Named moves, each a turn or a mirror, and the order they were made in; the first pair answered
move J678:
[-31  11  -2  21  20 -16 -20 -32   5] => [-33  25   6   7  21 -23 -16 -21   7]
[ 36 -28  -8  13 -30   8  -7  17   6] => [ 38  -3  13 -16 -26 -18  -2  36   8]
[-26   0  11 -54   3 -11  17  52  14] => [-22 -55 -38   3 -14  41   4   7  24]
move J443:
[-37  27 -25  14  20   2 -21 -14  10] => [  2  39  -9  30   5 -20 -13 -31  -9]
[  4 -19 -33  -3 -13  29   3  30  17] => [ 45  -9   1   8 -33   3   9  18   0]
[ -9 -31 -36  -8  -5  37   2   0  25] => [ 44 -16  13  14 -32   4  10 -20 -10]
move J44:
[ 26   0  22   3  14 -17   0  15 -30] => [ 31  -1  10   7   4  -9   4  18 -22]
[ -1  31 -33   3  13 -20  -5   3   8] => [-13  34 -15   9  12 -28  -4   3   6]
[ 44 -18  21 -22 -39 -39  25  20 -23] => [ 54 -29 -25  10 -45 -20  19   6   5]
[  4   1  37 -20  -3  -7  19  35 -16] => [ 25  -9   9  -9 -13  13  28  42  -8]
Pairs:
Each pair is 2 to 3 moves apart.
[ 29  -9 -20  68 -27   6 -15 -67 -14] => [-18  58  53   9   6 -59  -5 -31 -30] => J44, J678
[-35  49  24  -9   7 -90  38  19  -4] => [-75  30  33  14  31 -61   2 -29 -20] => J678, J44, J678
[ -1  -6 -27  65  -4  21 -14 -64  -9] => [-56  -5 -56  25  26  29 -21 -17  18] => J678, J443, J678
[-11 -23   7  28   5  44 -27  -5  10] => [-36   1  19 -15  21  21 -15  34  24] => J443, J678, J443
[-38 -22 -20   4  31  18 -39 -16   7] => [ -4  27  43 -15  14 -42 -25  -6 -24] => J678, J443
[-25  -4 -25  10  21  15 -12 -37  16] => [-17  28  22 -15  23 -35   0 -17  -2] => J678, J443
[ 27  -8  54 -42 -23 -15  15   0 -30] => [-10  -9  38 -64   1  -4  20  27 -12] => J678, J443, J678
[-46   1   1 -26  20  -8 -17  -4   3] => [ -6   2  43 -34   0 -20  -6   1 -13] => J44, J443
[ 38 -37 -20  -7 -14  36  16  32   7] => [ 65 -18 -18   1 -21  12  24  31   9] => J678, J44, J443
[  7 -42  47 -30 -33   5 -10  27 -15] => [  9 -17  44 -37 -30 -14  -4  38  -5] => J678, J44, J678
[-29  33  21   1   5 -43 -30 -17  -7] => [-20 -20  10  32 -13   3 -35 -50 -19] => J44, J678, J44
[-53  -6 -13 -21  29  15 -19   9   6] => [ 15 -33  14  24 -10  22 -20 -37 -30] => J44, J443, J678
[ -6 -45 -11 -44   1  41   9  27  -1] => [ 70 -31 -12 -14 -27  11  20   9  -5] => J678, J443, J44
[ 38  38  84 -42 -18 -59  21  33 -35] => [ -1  36  66 -70  12 -53  23  70 -10] => J678, J443, J678
[ 77  36  16  15 -24 -41  15  13  -7] => [  3  42 -15 -37  15 -19  15  72  28] => J678, J443, J678
[-45  -3  10 -68  32   3  15  65   7] => [ 65 -28  18  50 -23   7   6 -43 -27] => J678, J443, J44
[-53 -17 -89 -11  12  29   1  20  48] => [ 39  10  13  66 -30 -34  -5 -75 -35] => J44, J443, J678
[-36 -42 -47  30  23  60 -16 -40  15] => [-34  31  70 -27  33 -41  -5 -21 -42] => J44, J678, J443
